In the data rows, 50 means zero.
Here are some points, each followed by its number:
52 52 52 45 49 50 49 46 57 53 46 53 53 52 45 52 49 57 54 48 47 0
80 43 99 37 52 45  1 14 34 56 82 10 98 65  0 96 32  0 80 66 57 1
62 48 52 53 46 56 50 45 49 50 43 52 51 46 55 56 51 51 46 53 52 2
99 75  0 99 35 99 81  0 21 31 15 48  0 52 99 99 72 52  0 99 95 3
55 44 52 41 41 53 50 47 48 52 47 56 55 43 48 52 43 52 53 46 52 4
51 48 52 47 50 49 44 43 55 52 50 47 52 52 42 51 47 55 52 48 48 5
18 36 36 65 30 65 75 50 67 63 64 57 30 52 46 46 29 70 44 57 44 6
52 50 57 44 45 55 55 48 50 51 47 52 53 49 50 52 51 52 48 47 48 7
61 52 65 43 50 52 46 37 59 46 56 50 56 42 50 58 36 57 45 42 48 8
52 46 69 47 58 56 35 45 42 39 52 54 54 69 51 56 47 51 51 31 53 9
38 48 30 45 69 33 28 61 32 40 54 51 65 57 52 34 77 60 63 80 25 10
56 38 49 51 55 48 48 50 43 47 44 46 54 48 56 53 57 61 48 61 40 11
54 47 53 39 44 49 49 45 53 55 46 56 56 46 52 50 49 57 50 47 49 12
57 47 53 39 44 55 53 42 56 48 49 53 56 43 55 59 49 55 47 47 45 13
52 52 53 46 49 52 50 52 58 52 48 50 53 52 47 53 48 55 53 46 49 14
60 44 52 46 44 54 48 52 45 51 49 55 54 45 49 58 44 51 51 52 48 15
67 40 55 59 58 43 34 20 46 54 46 55 57 40 35 46 50 50 57 50 58 16
55 48 54 39 42 54 51 42 60 48 50 55 56 45 56 59 48 55 48 47 45 17
55 48 49 39 46 50 49 44 54 53 44 56 54 47 54 52 49 54 51 49 49 18
52 55 47 55 40 50 54 46 45 48 53 44 44 59 47 59 43 56 53 47 51 19
50 52 58 48 45 54 55 49 47 49 47 50 50 49 51 53 52 53 49 46 49 20
42 78 33 53 64 57 39 59 42 45 50 58 38 50 47 36 68 33 47 58 54 21
51 51 59 46 47 56 54 46 51 50 46 53 54 48 49 54 50 53 46 46 48 22
54 50 54 42 48 53 51 48 58 52 47 51 54 51 46 53 49 55 52 46 48 23
51 51 55 45 46 56 54 48 50 51 49 52 51 49 49 54 49 56 46 46 48 24
52 52 52 46 46 52 49 49 56 50 47 52 51 52 47 54 47 56 52 47 50 25
40 82 20 83 48  0 50 99 31  0 21 21 19 99 43 24 99  0 78 52 44 26
50 54 50 48 54 48 41 43 54 51 49 52 51 48 43 47 51 54 53 49 48 27
62 46 79 47 64 51 17 39 47 27 58 56 57 78 51 57 34 58 50 18 56 28
44 40 49 49 58 44 47 50 50 46 46 38 54 53 46 46 58 60 52 58 37 29
58 45 51 51 49 53 49 45 50 52 42 57 53 47 52 54 52 55 47 51 50 30
57 48 54 39 43 56 53 42 58 49 46 52 57 45 55 57 49 55 48 48 46 31
57 46 55 44 49 52 45 42 51 40 48 56 53 57 55 57 46 56 49 39 50 32
55 47 55 38 44 50 50 43 54 52 46 56 56 47 52 53 47 55 52 47 50 33
48 49 55 44 46 50 49 50 58 54 46 55 53 50 47 51 49 50 51 43 45 34
32 52 46 75 61 45 62 77 38 25 49 26 26 56 45 34 78 22 42 52 33 35
54 48 52 44 46 55 55 40 57 48 45 51 54 44 51 56 48 53 48 47 47 36
55 54 40 52 57 46 40 54 43 46 48 54 53 55 52 44 62 48 52 62 46 37
56 47 53 40 43 54 54 40 59 50 49 55 54 46 54 57 45 55 47 46 46 38
99 13 99 99 98 99 99 99 12 41  0  0 10 22 74  0 66  0 76 50 99 39
60 46 52 48 46 52 52 47 50 49 45 54 54 47 55 54 50 56 47 54 49 40
50 49 59 45 48 54 55 46 52 53 48 51 54 49 50 54 52 53 48 47 46 41
43 47 61 44 42 51 55 47 54 54 44 60 53 44 51 52 50 48 46 38 44 42
46 49 49 48 56 49 48 58 44 44 48 47 52 54 50 46 60 50 52 56 42 43
48 50 56 51 47 53 56 44 52 51 51 51 51 49 47 50 55 55 50 47 47 44
59 46 49 48 49 54 52 48 50 49 45 55 53 48 54 57 52 57 50 54 48 45
60 49 47 53 48 55 51 47 48 47 45 54 49 48 57 56 53 54 44 54 51 46
42 35 71 82 55 45 81 77 53 29 52 17 39 66 42 43 73 34 57 47 21 47
 0  0 16 99 99  0 25 90  0  0 50  0 57 57 55  4 99 99 36 99  0 48
52 53 48 47 49 51 48 47 54 51 47 51 49 54 42 53 48 56 54 46 48 49
51 51 58 45 47 57 55 48 50 50 48 54 52 47 50 52 51 53 47 46 48 50
53 46 54 39 42 50 49 44 54 51 45 57 57 48 54 52 48 55 50 49 51 51
54 46 53 40 46 49 48 45 52 51 45 54 57 47 54 52 50 54 52 48 50 52
35 23 78 83 52 44 88 68 44 30 55 11 42 58 52 42 72 42 52 48 11 53
51 47 51 43 44 50 53 49 51 53 46 56 55 49 53 52 47 53 49 48 48 54
56 50 56 42 44 54 52 41 55 46 51 54 54 44 55 57 48 52 53 44 49 55
59 46 54 48 49 52 50 47 51 51 45 54 54 50 54 56 49 55 48 51 49 56
60 45 53 50 48 51 51 46 50 50 44 53 54 47 52 56 54 57 50 52 52 57
55 47 46 42 45 49 47 45 52 51 46 58 51 48 51 49 48 55 51 45 47 58
49 51 62 46 53 57 43 47 46 41 46 55 54 65 53 51 51 56 50 36 53 59
36 48 32 57 70 28 35 78 38 29 43 30 47 64 42 33 80 40 57 70 31 60
59 47 58 41 45 52 46 39 54 49 57 53 58 39 47 58 38 53 47 44 43 61
64 52 77 45 57 40 35 39 57 55 62 49 52 40 44 48 22 62 39 39 50 62
49 50 55 47 47 55 54 48 50 50 49 51 51 49 50 53 51 54 48 46 48 63
57 46 52 39 42 54 54 40 59 49 49 57 54 45 54 59 46 55 47 46 46 64
55 46 53 38 42 55 54 40 61 51 47 58 56 44 53 59 47 55 46 43 44 65
53 50 52 45 47 53 48 47 57 52 46 50 52 52 45 55 51 57 53 48 48 66
59 45 52 51 47 52 50 46 48 51 44 54 51 49 53 53 52 54 49 53 50 67
51 61 35 46 52 24 44 97 47 20 31 54 45 72 50 36 79 11 67 53 46 68
14 23 77 55 23 37 51 40 59 66 23 94 62 26 55 45 47 25 25  8 26 69
61 52 72 48 61 48 30 43 53 46 60 41 59 62 34 59 33 43 56 40 53 70
59 46 51 50 47 51 48 46 51 51 45 55 53 50 55 58 50 56 48 52 49 71
 1 84 50 99  0  0 99  0  0  0 99  0 17 99 99 99  0 64 38 61 66 72
60 38 49 44 38 61 45 60 37 49 56 56 55 37 36 60 30 44 54 47 48 73
36 99  0 47 88 70  9 60 43 44 62 86 39 56 49 17 85 33 47 83 45 74
52 50 51 47 50 52 47 47 54 52 46 51 52 46 37 50 45 54 56 44 50 75
33 10 99 99 42 76 99 46 61 46 78  0 37 51 48 53 58 50 45 24  0 76
58 48 48 40 39 51 50 47 49 51 47 55 50 50 51 54 49 56 50 48 50 77
40 41 48 47 42 56 58 49 59 59 49 57 49 49 51 47 44 61 50 52 48 78
57 45 52 52 45 54 53 49 51 49 48 52 52 51 54 54 50 57 48 54 50 79
61 41 51 51 52 48 38 39 42 52 52 55 56 39 38 50 40 53 52 51 50 80
56 50 51 39 43 54 53 42 57 46 48 55 55 45 55 56 47 53 48 46 46 81
60 46 53 47 46 52 50 48 50 52 45 54 54 49 54 56 50 55 49 53 49 82
51 52 52 47 51 51 51 45 57 52 46 51 54 49 45 50 50 57 55 46 50 83
53 43 56 48 44 49 51 46 52 52 42 58 56 46 54 55 50 51 45 48 47 84
23 46 16 49 88 33 20 57 25 33 62 38 63 55 50 27 89 71 54 97 10 85
51 51 52 46 50 52 49 50 57 51 47 51 52 53 47 53 49 54 54 49 48 86
57 44 49 53 48 46 49 52 42 42 46 46 52 53 56 55 55 53 48 56 45 87
44 38 41 57 38 65 66 44 65 56 53 60 40 49 54 55 40 63 40 55 49 88
57 44 66 43 58 54 28 42 49 30 52 61 57 73 56 56 43 61 51 25 54 89
57 49 50 41 44 55 53 41 57 49 50 53 54 43 54 58 48 54 47 47 46 90
29 73 14 73 76 22 37 99 35 11 34 28 21 72 38 16 99  2 53 67 32 91
59 52 47 43 40 58 50 40 51 46 51 55 48 49 52 60 42 56 47 45 47 92
62 42 59 49 60 39 28 13 55 58 53 50 64 43 25 47 43 46 63 43 52 93
59 47 50 46 48 52 50 48 51 51 45 54 51 49 54 55 51 54 47 53 50 94
50 53 53 44 48 56 53 46 50 51 49 54 50 46 46 51 50 53 48 46 49 95
49 54 52 51 44 47 53 49 48 48 48 45 50 56 50 54 46 53 53 47 49 96
54 47 48 49 40 53 56 45 51 49 46 56 49 49 56 54 47 51 47 49 51 97
56 54 50 37 43 57 51 43 56 48 51 58 56 46 55 57 49 55 50 48 46 98
56 50 70 46 50 52 44 42 48 52 56 44 56 48 42 57 41 44 50 46 48 99
58 50 47 49 51 54 46 51 49 50 46 57 51 49 54 51 53 55 48 54 49 100
47 63  5 46 36 54 44 57 45 40 79 59 28 60 46 48 43 36 38 42 38 101
42 33 71 99 46 41 92 88 45 16 60 11 31 73 49 43 76 16 53 44 14 102
66 46 61 50 49 52 42 43 46 51 52 48 60 51 46 63 46 42 51 54 51 103
26 99  0 20 99 62  0 82 30 43 99 99 99 99 44  0 99 33 99 99 14 104
61 47 56 46 47 52 47 47 49 50 48 53 57 50 53 59 49 51 49 53 51 105
48 44 55 42 39 48 50 45 53 53 40 61 55 46 53 51 46 48 47 41 45 106
52 47 47 41 50 45 47 46 49 48 45 53 55 50 53 47 52 52 54 49 46 107
46 23 99 74 99 60  0 63  0  0 39 99 59 99 71 53 57 78 77  0 98 108
55 54 50 52 41 56 55 46 42 47 54 52 39 56 49 58 46 56 49 42 52 109
12 84  0 77 93 87 35 31 32 56 37 38  0  1 40 13 75 46  0 70 55 110
51 53 50 46 52 52 47 45 59 52 45 51 51 48 46 51 50 55 51 49 51 111
53 51 53 45 48 52 50 49 58 49 47 53 55 52 44 52 50 56 52 47 48 112
55 47 54 40 44 50 50 47 52 52 43 55 55 47 54 49 49 53 53 47 48 113
39 65 35 56 61 69 46 40 50 57 43 44 28 35 40 42 51 50 28 50 57 114
59 34 49 59 67 27 27  0 60 59 47 66 56 33 24 24 45 77 63 33 54 115
55 40 53 68 53 39 47 24 57 58 44 52 54 36 35 40 62 77 59 49 60 116
48 48 55 45 45 51 50 48 60 54 44 58 54 50 47 52 50 51 50 40 44 117
41 42 78 92 41 52 95 72 57 32 64 16 30 69 42 46 62 25 55 33 21 118
52 46 52 43 44 51 53 45 52 53 44 55 53 47 54 50 48 55 49 47 48 119
50 52 53 46 48 52 49 49 57 52 46 51 53 53 45 51 50 55 52 47 50 120
 0 80 74 99  0 48 99 89 90 68 50  0 53 31  0 68 99 99 99 99 99 121
53 54 44 51 48 33 54 84 53 22 39 45 44 65 51 45 73 19 58 48 41 122
58 68  0 46 32 66 39 65 33 43 91 74  4 70 37 50 42 39 42 32 42 123
58 42 70 45 59 54 25 42 45 27 52 59 59 78 53 60 44 52 55 24 55 124
47 53 54 49 43 49 55 51 47 45 46 48 48 54 51 51 54 48 49 45 48 125
53 53 52 44 50 51 48 49 55 50 47 53 52 52 46 54 50 53 54 49 47 126
59 46 52 48 48 53 49 50 51 50 46 55 53 48 54 56 49 54 48 53 48 127
48 69 37 44 59 56 37 52 55 53 53 61 51 55 43 42 57 51 55 58 48 128
50 50 59 44 47 53 53 46 51 51 49 52 54 49 52 54 50 53 48 46 48 129
58 46 49 54 48 51 52 53 49 48 44 51 50 52 55 54 51 50 51 53 52 130
54 43 54 39 44 54 44 48 44 53 52 55 57 41 44 54 39 47 54 45 47 131
52 48 66 42 46 53 47 41 48 52 51 46 59 50 43 61 50 37 51 49 51 132
59 45 42 51 50 53 45 45 47 50 49 57 49 48 52 53 51 57 49 53 50 133
51 52 53 45 47 51 50 47 58 53 47 52 54 53 47 52 50 56 56 46 47 134
51 52 51 46 47 52 50 48 57 51 47 51 51 53 46 54 46 56 51 47 50 135
55 60 42 36 52 56 40 45 56 48 55 65 60 49 52 50 52 54 56 55 43 136
45 83 18 36 69 48 18 54 44 49 59 81 64 62 51 26 72 46 68 74 40 137
56  0 62 14  0 99 32 99  0 41 99 61 71  0  0 91  0  0 96  4 31 138
57 47 59 44 44 48 44 37 50 54 47 51 62 45 45 52 49 42 55 48 52 139
56 49 53 38 42 51 48 46 50 52 48 57 57 46 51 53 45 53 51 48 49 140
59 46 52 48 48 53 49 47 51 51 46 55 54 49 54 57 50 55 48 54 50 141
56 63 35 46 60 53 34 52 47 49 54 67 58 55 53 43 62 54 58 65 46 142
18 37 45 67 39 69 74 56 65 69 62 59 31 56 43 42 39 67 43 56 45 143
59 49 51 41 41 55 53 42 56 47 48 53 53 46 57 60 48 54 46 48 45 144
62 41 54 53 53 45 48 18 57 53 46 52 55 36 40 46 49 56 56 44 53 145
 0  0 99 60  0  3 53 18 80 99  0 99 81  0 53 23 39  0  0  0  0 146
46 44 58 63 49 58 65 51 56 48 55 34 44 53 46 50 55 52 46 46 37 147
58 45 50 50 48 52 50 48 49 51 44 54 53 48 52 54 51 56 50 54 49 148
52 45 50 47 42 57 58 42 60 50 51 58 49 47 54 57 45 56 45 47 46 149
30 44 32 56 77 27 34 77 35 29 52 30 56 67 43 31 85 51 62 80 20 150
51 57 40 60 56 62 50 45 50 51 42 42 33 43 46 51 56 52 34 54 54 151
59 46 55 48 49 51 48 47 48 51 46 56 54 51 53 56 48 55 49 51 50 152
67 45 72 66 60 68 67 59 44 50 34 23 42 42 54 36 53 40 52 45 64 153
68 48 74 50 56 48 33 39 47 49 62 43 60 52 40 62 35 44 47 50 55 154
53 52 53 45 48 52 49 51 54 51 46 50 53 51 45 53 48 55 54 49 48 155
52 47 50 40 46 49 48 46 51 50 45 53 56 49 52 51 53 55 52 49 48 156
48 49 54 46 46 50 49 48 59 54 45 56 54 52 44 52 47 49 49 42 46 157
50 50 57 43 46 56 54 46 50 51 48 53 52 48 47 54 49 55 46 45 48 158
52 46 51 39 44 50 49 45 53 51 41 57 56 47 53 52 46 54 49 47 50 159
54 49 52 37 45 49 49 45 53 53 45 58 55 46 52 49 49 54 52 50 50 160
53 52 51 47 47 51 49 48 57 51 46 53 52 52 46 51 47 56 54 49 48 161
51 43 52 44 42 49 53 48 52 53 46 55 55 48 53 52 49 57 51 49 48 162
50 50 57 47 46 55 55 47 50 51 49 50 51 49 49 52 51 54 47 47 47 163
58 48 45 49 49 56 53 36 51 45 48 48 49 43 54 59 53 55 37 53 45 164
54 48 52 43 49 52 47 42 48 53 44 52 52 46 52 50 49 54 48 51 50 165
59 45 56 48 51 54 39 50 47 43 46 57 54 61 56 54 52 57 51 43 50 166
99 80 99 74 99  6  0 10 75 67 99  0 41  0  0 36  0 87  1  6 55 167
53 50 51 45 48 52 49 50 57 53 47 52 51 53 45 54 49 56 53 47 49 168
52 49 58 45 46 56 54 48 50 51 47 51 53 49 49 53 52 54 47 46 50 169
56 47 50 39 42 57 52 40 60 49 49 56 55 44 56 60 47 54 47 46 45 170
42 82 27 47 69 61 32 59 44 48 57 67 52 57 47 33 69 42 54 65 46 171
54 51 52 47 50 50 45 45 53 52 49 51 53 50 40 51 47 51 54 47 50 172
54 48 52 38 41 55 52 39 60 51 47 56 56 42 53 58 46 54 48 44 48 173
53 52 54 46 49 52 47 49 57 50 46 52 54 57 44 52 50 56 55 46 50 174
52 49 52 44 52 49 48 49 56 51 46 51 52 52 44 50 50 54 55 49 48 175
60 47 53 50 45 52 50 49 50 50 45 55 55 49 53 56 50 55 46 52 50 176
44 47 54 50 45 50 49 45 57 53 43 56 51 50 44 51 47 48 48 41 45 177
63 51 65 42 51 45 41 42 56 54 55 50 53 41 49 50 32 59 47 43 50 178
12 27 77 47 20 39 53 32 69 64 26 95 63 22 54 48 44 20 24  2 22 179
53 53 52 46 47 54 49 48 57 52 45 52 54 51 47 53 50 55 52 48 48 180
60 45 55 49 54 53 39 48 47 43 44 59 54 62 54 56 50 56 50 46 53 181
55 50 48 40 46 53 47 36 57 50 50 57 56 42 51 56 47 56 48 46 46 182
53 49 28 47 50 55 42 54 52 49 60 62 47 48 49 46 54 45 38 52 42 183
51 51 57 44 47 55 56 49 50 54 48 52 53 49 53 53 51 55 49 46 50 184
56 46 62 44 55 50 32 48 45 38 46 60 56 68 56 51 43 60 51 27 54 185
54 48 52 37 42 52 49 47 53 53 43 56 57 47 55 54 47 55 50 47 52 186
52 49 59 44 47 52 54 44 52 53 50 51 53 48 52 56 50 51 50 48 49 187
19 78  0 36 49 62 26 82 52 52 99 79 15 54 31 15 57  5  6 43  4 188
47 53 62 59 47 48 67 69 51 35 45 43 43 61 48 46 65 29 54 41 42 189
34 28 44 80 70 41 55 58 26 32 50 14 33 44 51 35 79 53 38 71 22 190
51 48 52 48 48 55 53 50 59 53 48 52 49 54 48 51 48 55 52 48 48 191
48 70 35 41 60 53 36 55 55 50 50 62 56 58 47 41 60 50 58 58 48 192
36 43 55 99 44 26 65 14 68 66 44 29 56 26  5 32 99 99 83 58 91 193
65 46 79 40 51 49 25 30 42 54 61 29 78 59 17 76 47  0 69 61 52 194
53 51 53 46 50 53 47 48 56 50 46 50 53 57 45 53 51 56 55 46 50 195
53 49 55 45 49 53 48 46 57 52 46 50 54 49 43 53 48 53 53 47 50 196
46 68 32 68 58 80 57 36 42 55 37 43 10 28 51 47 57 47  7 51 64 197
51 50 59 45 48 56 54 48 50 52 48 54 53 49 51 53 52 54 47 46 47 198
49 49 54 44 48 54 53 46 50 51 48 52 52 49 52 55 53 55 46 46 48 199
65 60 28 59 22 62 54 44 30 36 67 52 17 65 48 72 30 57 52 36 56 200
80  0 39 99 99  0  0  0 74 86 38 99 63  0  0  0 32 99 96  0 65 201
54 50 53 45 47 52 48 49 57 53 46 53 53 53 43 51 50 56 53 49 49 202
87 33 81 91 69 75 74 76 35 44 21  0 36 39 61 23 59 27 58 54 80 203
30  3 83 84 60 45 89 51 38 37 61  0 48 52 54 43 72 67 46 61  0 204
60 46 53 48 47 52 51 46 50 51 46 52 54 48 54 56 50 55 48 53 52 205
54 46 54 41 43 53 53 40 58 49 50 58 54 45 54 60 46 53 46 43 46 206
52 52 58 52 47 52 57 52 57 47 49 47 51 56 47 54 50 53 54 46 46 207
50 55 54 47 50 50 46 48 55 49 46 48 52 50 47 53 50 51 56 49 50 208
60 44 54 49 50 53 46 46 46 47 44 56 54 54 56 55 49 53 49 49 50 209
53 51 52 44 46 52 48 50 58 51 45 50 55 54 47 52 49 55 52 48 48 210
New points follow, each followed by the number of its nearest point above.
25 40 46 61 40 63 71 56 62 64 58 56 34 55 44 45 40 64 45 54 47 143
47 56 50 61 56 38 54 82 54 29 43 39 41 68 43 40 72 24 60 50 39 122
48 47 51 49 53 47 48 51 53 48 47 39 52 52 45 52 56 60 52 53 40 29
54 66 30 43 63 50 30 56 45 49 58 70 64 60 54 43 64 55 63 72 42 142
36 34 41 55 66 38 44 57 39 41 46 28 52 53 47 40 69 65 49 74 28 29
56 41 56 49 45 50 50 47 51 52 43 59 54 46 55 54 52 51 44 49 49 84
20 99  0 41 99 73  0 69 28 51 81 99 54 71 40  0 99 31 70 99 36 74
55 45 51 38 38 55 46 52 45 53 49 58 57 41 42 55 36 46 53 45 49 131
48 56 52 54 44 43 54 58 38 38 46 43 47 58 52 53 54 37 50 49 49 125
50 45 48 44 47 45 51 55 48 43 43 50 56 51 55 48 55 49 52 51 43 107
40 45 63 46 43 50 54 45 53 55 43 60 53 43 51 52 51 47 42 36 43 42
26 99  0 34 99 63  0 84 33 46 93 99 77 98 36  0 99 28 99 99 29 104
35 99  0 50 94 74  0 59 34 53 64 88 42 54 45 13 83 44 49 91 47 74
62 46 65 35 43 54 44 34 50 50 56 46 66 50 42 69 43 28 56 51 50 132
64 47 57 49 48 61 58 44 56 48 42 45 51 43 57 52 48 49 49 47 53 2
41 47 61 45 42 52 56 46 52 54 44 60 55 44 50 53 48 49 44 39 44 42
19 93  0 91 84 99 53 21 30 65 26 29  0  0 41 21 65 40  0 55 80 110
55 37 49 36 32 63 41 61 34 51 58 58 57 33 25 56 18 37 59 39 45 73
66 39 68 50 61 30 26  8 53 57 56 54 63 34 29 39 34 56 59 39 53 93
38 34 45 53 64 37 44 56 40 42 46 28 55 55 47 45 67 65 50 66 28 29
41 45 53 49 46 57 60 50 55 56 50 53 46 50 47 50 46 58 46 48 47 78
47 41 58 70 56 36 49 10 56 60 47 49 52 31 24 33 67 74 64 41 66 116
54 57 46 47 45 40 54 68 55 31 40 51 48 57 52 49 62 28 54 47 44 122
46 47 54 67 50 39 51 30 65 57 45 44 53 39 26 38 70 74 67 47 63 116
99 34 99 27 61 36  0  0 15 56 99  0 99 61  0 99  3  0 96 74 60 1
17 99  0 87 99 99 10 39 22 60 42 66  0 10 43  0 90 32  0 93 71 110
48 58 46 52 49 45 49 59 51 41 44 45 47 58 47 49 55 43 53 49 49 125
73 39 79 44 50 48 25 27 36 53 61 35 76 52 27 76 42  5 61 58 55 194
51 50 51 48 47 48 53 56 51 45 43 53 48 53 54 46 56 44 53 48 45 125
53 53 50 49 41 57 56 49 45 49 51 52 42 55 48 56 45 54 47 43 53 109
58 44 55 55 45 56 55 49 52 50 48 52 51 50 55 57 48 56 45 53 46 79
31 99  0 34 99 64  0 64 33 52 77 99 63 71 46  0 94 38 73 99 37 74
62 45 53 55 49 55 53 52 49 49 43 50 52 49 55 50 53 51 50 55 51 130
59 46 73 44 47 53 39 32 41 53 59 38 68 51 31 66 46 18 57 52 52 132
70 41 62 66 58 64 60 60 43 50 37 32 46 44 58 41 54 45 54 54 60 153
 9 32 43 70 37 69 78 61 69 71 64 61 24 56 42 37 36 68 43 58 47 143
51 43 50 40 47 47 49 45 48 51 44 51 58 49 55 50 52 57 50 51 45 156
26 32 38 67 38 65 69 59 66 67 58 61 30 55 45 45 40 70 45 60 48 143
68 53 83 47 67 46 28 35 59 42 70 47 52 49 47 53 17 67 40 26 52 62
58 48 53 42 44 54 54 48 51 52 39 50 56 46 55 49 49 53 52 46 54 113
54 53 47 43 44 41 49 55 49 43 41 55 53 54 54 48 56 42 54 49 49 107
31 99  0 62 92 86 14 47 32 58 54 73 16 34 44 16 77 40 19 85 55 74
46 45 68 66 50 48 70 68 59 38 48 31 46 61 46 47 62 37 59 43 33 189
62 49 60 49 52 50 43 45 49 49 50 53 53 53 52 53 43 57 47 49 51 152
49 24 86 86 48 57 93 58 55 39 57 20 43 56 54 53 63 45 50 46 22 53
54 45 53 44 44 53 55 40 56 48 49 48 55 41 47 54 54 58 52 49 50 36
55 48 53 41 43 52 52 45 57 46 47 55 54 46 54 58 48 51 48 47 46 81
38 40 44 51 38 62 63 46 66 58 56 59 41 50 51 50 38 60 46 53 45 88
59 51 76 47 53 50 42 38 50 52 62 42 57 45 39 58 37 43 46 45 51 99
99 99  0 99  0 99 43 69  0  3 99 57  0 99  4 99  0 76 80  0 99 200
59 46 53 42 46 52 48 32 55 50 49 54 58 41 49 56 44 50 51 44 49 182
49 49 55 43 46 51 49 46 58 54 46 54 55 50 47 51 50 53 50 45 46 34
39 43 64 46 41 50 54 43 54 56 42 64 56 42 50 50 50 45 39 32 40 42
66 51 38 58 36 60 47 51 31 42 55 55 29 63 48 65 42 61 53 46 57 109
44 48 47 52 59 38 48 67 50 37 43 38 48 61 45 46 66 44 56 55 37 43
55 48 49 37 44 52 51 45 54 52 45 57 56 48 54 52 49 53 50 47 48 18
53 51 57 44 44 54 57 46 51 52 47 53 53 49 50 54 50 54 47 48 48 7
26 99  0 61 99 88  7 51 30 57 59 85 20 43 44  4 88 35 29 87 53 74
44 95 10 80 49  0 39 99 31  0 11 29 17 99 40 16 99  0 87 53 49 26
46 88 16 75 36  0 51 99 29  0 17 30 20 99 52 32 96  0 76 48 50 26
58 27 45 64 63 21 31  0 64 59 46 71 56 18 27 21 49 90 63 31 53 115
53 51 45 42 46 41 47 54 49 44 44 56 53 52 52 42 55 43 52 50 46 107
68 43 64 61 57 61 60 62 43 49 32 31 48 45 58 33 53 40 59 50 63 153
59 43 51 45 45 57 47 51 47 50 48 55 56 46 49 58 44 51 48 52 49 15
51 51 54 59 45 51 68 61 55 33 50 42 41 53 52 51 60 32 48 44 37 189
50 51 44 51 41 36 51 60 36 36 44 41 47 61 54 48 55 44 54 54 45 87
59 44 54 50 48 52 47 48 46 47 44 55 55 52 57 57 50 54 49 49 52 209
47 91 12 94 35  0 48 99 11  0 15 19 15 99 55 27 99  0 76 56 52 26
56 46 52 55 45 50 50 44 51 51 45 49 54 42 48 55 58 60 53 56 54 57
43 45 47 73 29 50 63 40 29 45 60 35 43 56 59 60 27 63 43 58 49 19
51 65 40 45 59 49 36 54 54 49 53 61 61 59 44 43 59 52 63 58 44 192
63 44 55 47 50 53 47 47 47 48 46 55 54 55 55 59 51 52 50 51 52 209
51 54 51 60 39 39 63 72 46 32 48 41 44 65 54 46 58 23 54 43 43 189
65 62 28 77 57 78 55 31 43 49 37 38 18 41 54 59 59 52 16 63 60 197
47 85 10 45 83 47  9 65 38 44 69 81 70 74 51 28 82 49 76 90 34 137
47 41 46 56 42 56 57 54 56 56 50 57 46 53 52 52 44 62 47 58 49 78
38 83 19 60 71 69 36 52 47 50 42 53 23 42 41 29 65 38 32 60 55 21
56 53 35 45 39 59 50 44 48 44 59 56 40 53 48 59 45 52 48 43 45 92
45 44 49 45 43 54 56 47 58 56 47 58 50 49 53 50 45 59 48 51 47 78
44 44 52 48 52 46 52 52 44 47 48 45 51 50 50 48 58 57 48 53 41 43
42 55 44 54 54 35 48 78 39 30 43 42 46 64 48 40 69 28 52 54 43 122
66 46 47 61 41 65 65 37 54 45 50 49 44 46 58 68 49 54 36 52 46 164
49 50 62 46 54 56 44 48 47 43 49 53 54 63 51 54 49 56 49 34 52 59
48 63 40 49 51 63 50 43 52 46 44 53 37 36 52 47 54 43 34 48 52 151
57 45 63 43 49 47 38 40 50 48 47 56 59 56 49 53 46 53 52 39 54 32
71 56 99 53 67 41 23 30 52 56 84 28 56 38 27 54  7 44 38 36 52 62
44 39 45 59 43 56 57 53 56 58 50 56 44 51 51 51 44 62 45 57 49 78
55 51 57 42 50 51 44 44 57 52 48 47 58 52 43 55 48 49 56 49 49 196
 3 87  0  2 63 77  0 99 87 60 99 99  0 45  8  0 79  0  0 41  0 188
33 93  0 81 83 99 40 31 33 59 32 50  0 10 47 24 69 41  0 69 73 110
45 56 53 71 25 46 66 40 19 37 63 27 39 62 55 63 30 56 46 45 50 19
65 49 40 53 43 56 47 49 40 45 51 57 39 57 49 61 47 59 51 48 53 109
56 47 56 39 44 50 46 40 52 54 46 54 59 48 48 55 46 45 51 49 52 139
55 68 33 45 48 23 43 99 56 10 29 55 42 73 49 40 80  0 67 49 47 68
55 48 53 41 42 50 50 45 54 52 44 56 56 47 55 51 48 56 50 49 50 51
44 10 99 99 36 79 99 35 71 43 78  1 41 46 52 60 50 51 45 22  1 76
58 51 49 47 35 55 53 40 48 44 52 50 47 50 55 63 42 59 51 46 47 92
 1 99  0 99 99 99 44 13 22 71 22 34  0  0 40  1 75 33  0 69 87 110
50 73 25 78 51  3 49 99 36  0 26 35 24 96 48 26 99  0 67 53 42 26
64 56 46 59 45 60 55 49 56 46 43 52 43 59 52 62 52 52 46 53 54 46
52 50 63 44 47 55 50 44 48 51 53 49 58 51 46 60 49 41 50 48 48 132
55 46 55 40 41 54 49 41 55 48 52 54 57 41 47 58 40 54 50 44 45 61
52 59 43 39 50 49 44 49 50 51 45 60 57 53 54 46 56 50 56 54 49 107
71 41 65 63 57 65 66 60 42 51 30 23 46 42 59 31 53 40 58 50 65 153
54 47 52 42 43 50 53 44 53 51 45 55 54 49 53 52 50 55 51 46 48 119
47 37 48 47 53 49 49 44 46 44 47 39 52 45 54 53 57 58 43 61 34 11
 0  0 45 97 99  0 59 72  0  6 60  0 53 50 52 22 99 99 38 99  0 48
56 36 51 35 30 58 47 63 38 50 56 61 60 35 34 57 20 42 60 39 46 73
99 73  0 99  6 99 97  0 15 12 17 59  0 93 99 99 77 54  0 99 96 3
39  0 99 99 31 99 99 33 80 44 93  0 35 46 52 66 50 51 46  7  0 76
40 99  0 84 52  0 35 99 27  0  0 26  6 99 35  5 99  0 97 53 50 26
16 99  0 58 99 69  0 61 30 54 65 75 37 53 34  0 91 46 47 98 36 74
45 34 52 79 63 22 43  0 63 63 45 57 52 20 16 18 67 94 68 35 65 115
